[[134 124 120 130 125 128 128 120 129 127 130 128 123 135 120 119]
 [137 127 123 130 131 136 138 118 135 119 130 134 124 136 124 118]
 [133 126 122 129 126 128 128 120 128 126 128 128 125 134 124 121]
 [143 118 103 132 113 118 118 104 120 130 129 120 117 146 106 103]
 [129 126 131 129 132 136 136 131 136 126 133 134 126 128 125 129]
 [133 124 120 130 124 127 127 120 127 128 129 127 124 134 120 120]
 [143 124 113 131 124 128 131 107 129 119 128 128 121 143 118 108]
 [126 134 134 126 133 130 132 130 129 123 124 129 132 124 139 133]
 [138 123 121 131 130 136 138 118 136 121 133 134 122 137 118 117]
 [132 124 118 130 121 122 122 120 123 131 128 123 124 135 119 119]
 [134 124 108 129 111 109 109 110 111 135 122 113 124 139 118 112]
 [132 126 127 129 131 134 134 125 134 124 131 132 126 131 125 124]]
Indices start at 1.
What is the entry directly below the largest entry?
Answer: 128
What is the entry at row 2, column 1?
Answer: 137
What is the bottom-right entry?
Answer: 124
The entry in row 3 and column 2 -> 126
The entry in the top-left corner -> 134
What is the entry in row 1 and column 2?
Answer: 124
The entry at row 1, column 3: 120
The entry in row 3 and column 1 is 133
The entry in row 2 and column 2 is 127
What is the entry directly above the largest entry?
Answer: 134
The entry just left of the largest entry -> 117
What is the entry in the bottom-left corner?
Answer: 132
What is the entry in the top-right corner?
Answer: 119
What is the largest entry?
Answer: 146
What is the top entry of the column that holds the largest entry?
Answer: 135

150,109,123,129,129,128,126,117,139,139
119,131,105,107,134,125,118,126,132,131
122,130,117,122,138,140,122,128,126,131
The 1st entry, reading row by row? 150
The entry in the bottom-right corner is 131
The bottom entry of the column that holds the largest entry is 122
The entry directly below the largest entry -> 119
The top entry of the column that holds the smallest entry? 123
The third entry on the main diagonal -> 117
The entry just left of the smallest entry? 131
The entry directly above 107? 129
The 2nd entry on the diagonal from the top-right corner? 132

[[131 123 135 118 127 131 130 138 127 131 122 129]
 [130 131 133 118 130 131 126 128 133 121 127 127]
 [132 124 127 116 125 128 130 121 130 149 125 131]
 [125 134 124 110 130 124 125 120 134 133 126 132]
 [130 132 128 115 128 128 127 109 136 138 129 129]
 [126 124 130 112 129 127 128 148 126 130 120 132]
 [124 134 122 110 131 124 126 120 134 137 126 131]
 [126 125 125 112 127 124 128 131 128 149 122 137]
 [126 135 123 109 130 124 126 120 134 135 127 132]
 [130 133 127 116 128 128 126 113 137 137 129 128]
 [130 131 133 118 130 131 126 128 132 120 127 126]
 [132 122 133 119 127 132 130 139 127 131 122 129]
 [124 135 124 108 130 125 126 120 133 136 126 133]
 [124 135 123 108 130 124 126 120 134 135 126 132]
 [130 134 127 114 128 128 128 113 135 137 129 129]
 [126 125 124 111 127 124 129 131 129 149 122 135]]
The entry in the bottom-left corner -> 126
The bottom-right entry -> 135
The first entry in reading order is 131
Which number is the fifth entry, reading row by row?
A: 127
The third-last entry, reading row by row is 149
The 2nd entry from the end, reading row by row -> 122
Which number is the second entry on the main diagonal?
A: 131
Which number is the entry in the top-right corner?
A: 129
Which number is the 3rd entry on the diagonal from the top-right corner?
A: 149
The third entry, reading row by row is 135
The entry directly above 139 is 128
Which number is the fifth entry from the end, reading row by row?
A: 131
The smallest entry in the last column is 126
Which number is the smallest entry in the last row?
A: 111
The second entry in reading order: 123

[[123 109 116 130 139 129 130 147 123 118]
 [123 109 113 132 143 135 130 155 122 118]
 [123 106 116 131 141 129 130 152 123 124]
 [121 116 117 130 134 129 130 145 124 122]
 [123 109 117 129 138 126 132 147 121 129]
 [124 119 122 130 133 121 128 139 133 126]]
Give the fifth entry in reading order.
A: 139
Give the smallest entry in the last row.
A: 119
The largest entry in the last row: 139
Give the first entry in reading order.
A: 123
Give the entry just left of the smallest entry.
A: 123
The entry in the top-right corner: 118
Give the 3rd entry on the diagonal from the top-right corner.
A: 152
The entry just right of the smallest entry is 116
The bottom-right entry -> 126
Give the second-last entry, reading row by row.
A: 133
Give the last entry in the row that holds the largest entry.
A: 118
Give the second entry on the diagonal from the top-right corner.
A: 122
The entry directly below the smallest entry -> 116
Give the largest entry in the last column.
A: 129
The largest entry in the first row -> 147
The entry just left of the largest entry is 130
The first entry in the row that holds the largest entry is 123
The smallest entry in the first row: 109

Read these off the array that follows.
1) The top-right entry?
2) The top entry of the column that holds the largest entry?
3) The last entry, reading row by row?
4) The smallest entry in the last row?
5) The third entry from the end, reading row by row?
6) The first entry in the row that holds the largest entry?
7) The entry directly below 123?
8) The top-left entry?
[[140, 127, 125, 124, 125, 123],
 [145, 126, 126, 136, 145, 129],
 [130, 108, 148, 136, 121, 125],
 [146, 110, 122, 137, 138, 148],
 [126, 136, 137, 141, 119, 146],
 [144, 136, 112, 149, 124, 132],
 [143, 144, 127, 125, 128, 107],
 [115, 106, 144, 111, 134, 120],
 [129, 137, 106, 124, 143, 124],
 [134, 146, 142, 111, 110, 142],
 [115, 116, 122, 142, 125, 139],
 [111, 141, 135, 142, 128, 108],
 [134, 120, 133, 137, 130, 126],
 [107, 113, 122, 128, 150, 119],
 [137, 137, 117, 142, 138, 131]]
1) 123
2) 125
3) 131
4) 117
5) 142
6) 107
7) 129
8) 140

m =
[[132 106 150 109 130 144 118 102 132 123 133 149 129 108]
 [115 122 135 142 104 126 114 127 119 113 131 137 124 121]
 [148 114 116 124 144 119 128 115 143 133 124 115 136 113]
 [145 116 124 141 133 124 123 118 143 126 134 125 140 114]
 [129 104 149 128 115 137 111 112 129 117 129 151 126 102]]
Indices start at 1.
Which number is the entry directly below 148?
Answer: 145
Which number is the entry at row 2, column 1?
Answer: 115
The entry at row 3, column 1 is 148
The entry in row 1 and column 2 is 106
Which number is the bottom entry of the column that holds the largest entry?
Answer: 151
The entry in the top-right corner is 108
The entry in the bottom-left corner is 129
The entry just left of 125: 134
Which number is the entry just right of the largest entry?
Answer: 126
The entry in row 3 and column 2 is 114
The entry in the bottom-right corner: 102
Which number is the entry just right of 127?
Answer: 119
The entry at row 1, column 1 is 132
The entry just left of 130 -> 109
Which number is the entry at row 1, column 3?
Answer: 150
Which number is the entry in row 2 and column 2?
Answer: 122
